50 stands for zero in the data rows.
Here are some points, one per row:
[33 58 32 41 75 45 64 91 32 34 52 60 61 54 42 52 72 46 61 58 44 53 41 57 36 55 56 33 36 77 62 61]
[54 50 47 45 33 70 61 45 48 44 51 31 70 73 59 70 49 40 57 50 55 38 48 41 67 49 38 44 45 27 48 36]
[52 30 54 30 55 36 41 44 62 40 48 78 53 32 63 29 39 78 50 50 72 44 29 56 62 56 57 23 53 67 19 35]
[42 51 23 63 55 51 44 72 20 40 54 59 63 43 53 69 50 50 47 47 50 72 53 51 44 63 52 33 52 72 53 74]
[62 55 32 50 45 42 40 64 54 54 55 53 49 64 64 28 75 52 51 59 60 58 39 43 59 57 60 51 58 53 34 48]
[48 59 51 47 55 32 68 52 35 65 65 46 68 37 60 62 52 81 42 31 32 64 59 31 59 77 52 30 50 48 50 59]
[32 31 69 75 19 29 40 60 31 42 26 46 60 49 30 20 40 53 62 26 32 72 43 39 20 42 64 41 61 52 78 44]
[47 51 69 52 62 68 48 33 35 69 63 34 72 45 67 58 41 64 19 49 59 46 60 60 27 49 73 49 63 59 65 45]
[31 47 52 43 71 47 64 44 42 52 55 56 73 53 46 25 67 37 65 76 66 34 55 57 53 46 55 59 55 25 57 64]
[53 51 52 32 55 55 22 49 38 35 76 47 40 52 55 42 59 44 36 55 32 36 49 54 44 72 27 51 60 58 72 25]
[41 38 27 55 46 43 57 16 59 57 42 68 31 36 34 47 21 34 65 48 56 43 34 36 47 22 48 44 56 70 44 56]
[69 55 55 57 54 20 52 43 51 71 49 37 41 64 57 41 44 38 49 48 34 51 62 65 68 57 49 50 44 71 51 53]
[43 68 60 48 51 69 63 35 54 27 54 37 64 62 22 43 52 30 51 32 49 32 68 68 57 22 77 40 68 58 53 59]
[60 29 62 39 51 59 26 50 44 39 23 36 58 50 43 45 46 66 58 80 28 66 39 53 43 44 61 55 69 26 49 64]
[39 61 27 32 44 39 42 30 35 47 89 36 51 37 46 58 54 55 47 72 28 69 53 33 54 43 75 56 47 48 30 51]
[76 34 38 17 49 55 95 65 44 64 22 52 61 13 48 33 66 45 40 48 38 65 43 73 79 51 51 73 58 47 60 38]
[37 70 71 64 63 50 63 52 58 35 64 51 50 36 50 64 49 75 90 65 40 64 38 67 54 65 55 62 48 61 38 36]
[26 21 66 34 57 54 43 63 56 44 69 39 46 48 41 38 49 25 42 47 28 36 64 31 55 75 53 54 41 56 59 40]
[55 58 54 46 38 57 36 51 50 53  2 51 20 45 32 64 63 47 35 61 27 50 63 47 44 49 41 29 37 28 38 66]
[62 49 56 41 22 37 21 58 20 40 37 39 55 53 16 50 49 56 80 59 45 79 52 46 40 36 65 47 61 41 48 35]
[43 31 43 60 79 54 45 40 60 33 36 52 50 63 48 52 66 58 36 62 61 76 62 37 73 37 50 62 80 64 54 31]
[45 72 51 54 37 65 49 48 19 62 63 63 40 50 64 44 57 63  8 58 42 46 52 75 47 49 60 14 54 56 51 22]
[38 37 45 51 61 38 49 30 66 48 38 46 59 60 36 41 50 45 31 42 53 82 43 66 57 45 48 70 49 48 70 58]
[39 54 61 44 36 50 65 61 22 71 43 69 47 46 58 60 44 39 70 81 81 56 55 51 71 59 44 60 50 38 50 73]
[46 53 37 19 55 53 24 58 46 79 34 50 65 42 45 70 29 32 56 46 47 35 54 63 55 41 77 66 42 43 37 47]
[48 66 61 36 66 47 47 44 37 35 32 50 54 43 66 67 32 59 38 58 52 43 25 53 76 29 34 47 32 56 39 49]
[40 53 28 57 47 55 23 67 72 54 59 58 43 59 49 70 40 56 66 57 39 35 39 48 78 62 63 39 42 41 78 30]
[37 34 41 48 52 23 57 64 32 37 50 60 62 63 29 77 58 46 45 46 53 47 78 38 41 65 61 31 43 69 56 69]
[58 65 48 60 53 49 60 60 38 84 41 51 50 57 38 39 43 49 64 67 59 49 66 38 60 58 23 67 36 42 59 57]
[43 31 63 62 40 28 57 58 43 41 55 40 48 50 37 59 61 65 25 16 57 11 53 72 45 43 61 76 42 43 43 65]
[70 33 59 31 33 52 66 40 68 46 63 24 55 49 45 56 41 76 54 64 72 43 59 41 45 52 36 36 31 55 81 63]
[64 49 36 54 37 37 59 73 39 24 45 57 42 63 56 40  9 42 58 32 35 37 51 60 73 39 43 43 34 51 59 43]
[62 67 64 53 56 19 38 54 60 51 62 47 69 59 46 44 45 28 53 49 81 49 54 59 48 62 52 67 75 57 30 46]
[40 39 46 46 33 25 36 34 40 47 53 35 35 69 55 54 73 49 41 46 84 50 66 31 74 47 55 38 51 44 40 49]
[50 60 60 60 60 42 57 74 58 62 61 55 68 47 55 19 75 39 72 69 43 29 48 57 59 46 46 39 47 51 52 63]
[60 45 43 69 58 50 49 39 48 66 50 65 58 70 41 37 80 47 40 50 32 59 26 25 73 56 52 48 65 57 42 55]
[49 42 41 43 64 80 61 44 26 31 57 25 37 66 73 36 40 53 57 54 49 40 58 32 56 38 46 54 44 51 40 53]
[53 61 60 53 44 38 66 62 73 41 62 28 60 52 30 61 33 54 33 67 61 49 27 42 51 30 41 43 35 60 48 62]
[47 64 51 61 58 49 45 42 47 61 50 39 47 57 74 29 48 44 54 62 62 68 64 52 44 76 64 66 22 55 48 60]
[69 51 66 54 22 47 56 97 52 43 45 32 30 48 61 36 45 45 51 60 40 71 51 45 32 34 72 43 49 51 41 48]
[73 45 40 41 47 68 52 29 46 36 54 60 64 19 32 46 44 17 50 51 61 50 27 43 40 57 39 50 36 53 39 37]
[46 57 44 35 57 64 42 54 63 64 35 71 57 26 32 67 55 76 40 60 41 18 52 45 67 59 70 45 64 44 66 51]
[60 44 47 74 58 54 26 63 39 41 43 58 49 66 56 67 40 74 52 44 51 60 53 63 42 58 30 82 59 39 36 51]
[23 53 39 65 57 36 63 34 49 31 29 37 36 46 53 60 52 49 52 55 37 32 17 63 24 70 58 73 43 61 60 38]
[55 51 69 47 63 47 78 47 59 34 59 67 24 60 54 50 58 58 56 64 30 54 60 36 24 53 51 71 63 47 39 46]
[46 75 51 73 59 97 56 54 55 36 55 41 65 58 59 66 47 10 69 34 55 59 42 54 54 17 52 52 52 63 58 48]
[80 75 37 61 32 44 44 54 44 30 58 57 62 32 45 40 37 64 39 50 58 46 39 30 42 39 50 42 45 56 42 55]
[52 80 41 37 61 54 41 56 58 63 49 66 53 59 46 50 48 56 27 48 58 37 69 46 26 43 83 59 45 42 47 32]
[73 37 47 43 60 44 50 49 68 55 38 42 42 61 63 58 77 52 44 51 45 67 53 55 61 44 44 61 61 93 61 59]
[29 45 46 46 44 57 33 63 35 76 61 13 51 32 51 44 44 49 29 81 49 35 45 68 29 32 32 34 49 73 36 36]
[46 59 41 74 66 45 42 62 65 44 59 49 37 64 43 56 32 90 63 47 57 52 29 67 50 44 26 52 63 23 57 51]
[66 75 57 50 12 64 58 41 77 55 48 37 62 48 60 65 54 48 65 33 33 47 55 37 55 54 60 61 76 75 34 67]
[37 52 41 82 58 51 44 47 61 70 50 41 52 33 34 22 59 38 55 67 52 38 46 26 57 57 53 53 36 45 59 59]
[28 41 68 44 47 44 47 41 41 52 77 60 33 37 46 54 30 39 42 53 32 61 52 36 52 67 27 56 70 63 61 40]
[62 52 41 53 32 65 64 35 34 43 44 67 70 77 47 40 38 65 61 43 46 40 65 27 39 52 56 74 46 53 69 31]
[53 32 40 55 31 54 55 61 77 39 42 49 46 50 61 52 74 50 35 59 64 66 55 44 70 58 58 61 42 61 66 25]
[45 44 44 43 45 58 32 69 63 72 57 54 26 50 54 65 29 36 48 30 46 48 41 29 49 64 47 67 32 63 63 69]
[56 51 46 26 72 35 18 54 57 45 69 34 68 22 70 48 43 41 52 30 28 56 53 26 45 55 40 67 45 30 41 59]
[53 61 27 29 42 33 59 61 36 50 60 56 73 55 61 74 72 38 53 39 42 51 49 46 36 36 11 40 70 43 64 34]
[27 40 34 34 47 43 50 55 70 54 66 58 69 59 58 68 74 31 38 40 49 56 25 49 24 49 31 36 55 39 56 79]
[63 64 36 69 72 54 64 47 57 56 32 41 30 43 54 46 46 40 38 34 38 62 44 40 25 62 61 48 46 32 23 46]
[58 55 47 58 65 51 64 44 50 54 20 33 29 42 47 66 53 52 46 35 54 35 52 46 34 60 35 36 53 43 50 44]
[74 13 39 73 47 53 52 50 31 88 70 46 52 54 44 63 74 48 61 27 44 36 51 58 43 37 38 53 39 34 19 44]
[49 40 43 49 32 54 45 56 58 38 35 40 41 17 64 53 57 37 33 45 62 75 51 64 75 40 53 61 38 61 70 40]
[60 55 32 73 49 35 20 48 69 37 51 51 49 35 82 27 68 56 56 72 58 13 62 30 50 39 59 58 60 50 62 74]
[40 46 60 43 49 66 32 57 46 48 66 72 53 48 42 62 38 41 27 54 39 50 54 42 55 50 53 67 47 33 67 58]
[39 34 36 50 46 57 60 57 50 62 56 47 24 56 26 40 68 77 47 30 59 43 50 76 41 37 46 68 38 49 39 50]
[46 63 63 29 39 47 53 37 52 61 51 69 37 42 64 19 57 53 49 43 66 66 60 51 38 23 22 66 57 40 73 56]
[58 54 60 47 81 63 48 63 47 36 24 35 26 45 44 73 61 38 65 52 83 40 68 28 36 63 44 37 55 43 34 20]
[42 46 32 54 50 27 73 35 48 44 35 44 33 40 81 69 57 45 71 43 39 44 43 57 30 39 71 50 55 37 52 47]
[32 49 22 29 36 74 54 34 47 39 46 32 47 73 70 15 50 61 69 31 48 44 43 62 53 56 63 44 35 32 53 56]
[31 61 59 72 35 48 69 28 65 53 42 31 49 30 52 69 56 52 57 59 52 58 49 44 28 56 46 37 46 17 53 32]
[54 58 55 39 44 59 51 46 63 40 31 85 77 47 35 31 55 51 63 34 56 48 53 45 29 77 45 39 23 57 44 36]
[44 47 69 74 37 75 36 50 50 52 70 57 46 27 42 41 82 70 57 19 50 49 40 59 60 46 41 52 44 43 32 36]
[53 63 59 73 66 24 38 30 40 50 37 56 64 37 53 47 54 39 47 49 32 44 85 51 67 32 35 38 48 45 60 47]
[58  0 55 63 82 57 58 40 45 60 44 62 71 36 67 38 13 54 49 38 67 58 50 49 56 44 65 15 53 53 42 58]
[56 34 59 59 54 64 38 49 46 58 56 39 49 20 36 66 64 70 82 43 58 44 72 76 35 39 32 70 40 76 44 57]
[67 32 39 57 45 36 64 50 41 38 68 47 39 55 32 63 39 52 64 59 54 32 42 65 57 71 57 69 76 29 39 31]
[45 46 48 64 33 52 32 39 57 43 49 52 59 44 49 57 61 35 45 51 83 79 50 66 65 69 51 34 48 44 62 47]
[52 58 67 53 48 60 62 36 46 39 57 37 60 57 49 51 29 57 51 25 40 43 42 37 81 65 44 50 37 47 42 44]
[40 56 58 42 31 39 54 28 68 49 41 77 50 56 43 51 44 57 60 53 50 30 38 49 49 43 41 45 43 73 35 48]
[33 52 43 55 56 64 58 73 78 85 70 58 46 62 38 52 34 60 44 53 38 59 50 43 58 30 50 35 67 37 55 40]
[36 46 63 73 45 40 71 63 44 56 54 56 48 49 56 32 40 25 35 64 67 50 55 45 61 64 43 61 62 43 46 43]
[42 50 47 38 38 80 49 39 58 38 50 49 32 74 42 42 46 53 61 56 50 59 76 58 48 71 34 35 38 68 29 75]
[55 77 51 48 69 32 47 24 41 67 51 36 36 60 20 45 55 48 47 60 39 62 41 64 74 49 51 56 31 64 59 57]
Along one direction, these points spread out more than along any other. For each point below, how far along it does it lie, from 0 to 99? The average is 50, and the first point in the table lies past the average. One standard deviation of the points above along it is 16.
[45 52 48 41 39 51 50 55 63 90 57 57 56 64 51 66 25 36 42 49 59 59 60 66 34 56 77 53 58 54 37 34] 51
[96 46 40 39 66 47 62 50 75 38 63 30 62 56 25 42 32 64 32 58 59 66 58 50 36 51 49 35 33 35 70 53] 51
[15 67 36 23 58 42 67 59 40 52 63 56 39 31 59 55 45 69 50 32 69 68 54 22 50 38 52 58 61 46 49 59] 57
[59 48 93 34 61 52 52 68 47 44 45 44 18 56 35 46 61 36 55 38 52 42 26 26 51 28 63 31 65 47 46 49] 40
[58 74 53 32 68 31 30 38 45 60 49 53 43 70 47 34 60 38 54 23 72 65 37 66 55 53 40 40 45 42 58 51] 61
[58 47 67 66 57 71 46 59 41 24 66 87 33 46 46 65 59 53 31 42 50 54 55 65 46 36 65 75 26 33 44 73] 36
[34 31 79 39 52 34 48 49 62 61 28 64 83 79 81 63 51 64 47 63 38 53 47 34 47 14 47 57  5 64 30 19] 53
[46 56 42 48 34 71 61 40 53 40 36 51 51 49 50 51 42 60 57 49 36 45 72 52 63 51 43 41 82 57 35 78] 43
[63 68 65 61 39 34 55 49 45 54 50 57 51 45 72 44 47 40 37 57 63 30 53 61 65 63 46 58 52 38 63 69] 66
[64 46 90 40 49 68 42 44 33 63 34 34 48 64 64 62 59 60 59 49 56 46  0 47 37 73 68 44 67 46 69 74] 39
[79 39 30 60 38 63 55 27 35 44 57 77 40 66 50 49 39 40 33 84 53 42 27 45 28 48 38 47 50 65 49 57] 51
[25 54 46 48 47 64 52 68 70 28 21 35 73 63 47 34 30 44 25 48 39 44 57 70 49 66 18 56 73 45  9 65] 42
[53 49 43 40 65 57 31 51 62 67 50 63 33 48 64 42 34 54 66 40 43 34 68 67 39 56 51 36 77 69 82 32] 54
[60 33 72 53 51 39 56 37 73 33 75 70 32 49 66 62 51 34 74 62 20 59 63 89 45 49 57 25 41 18 47 56] 38
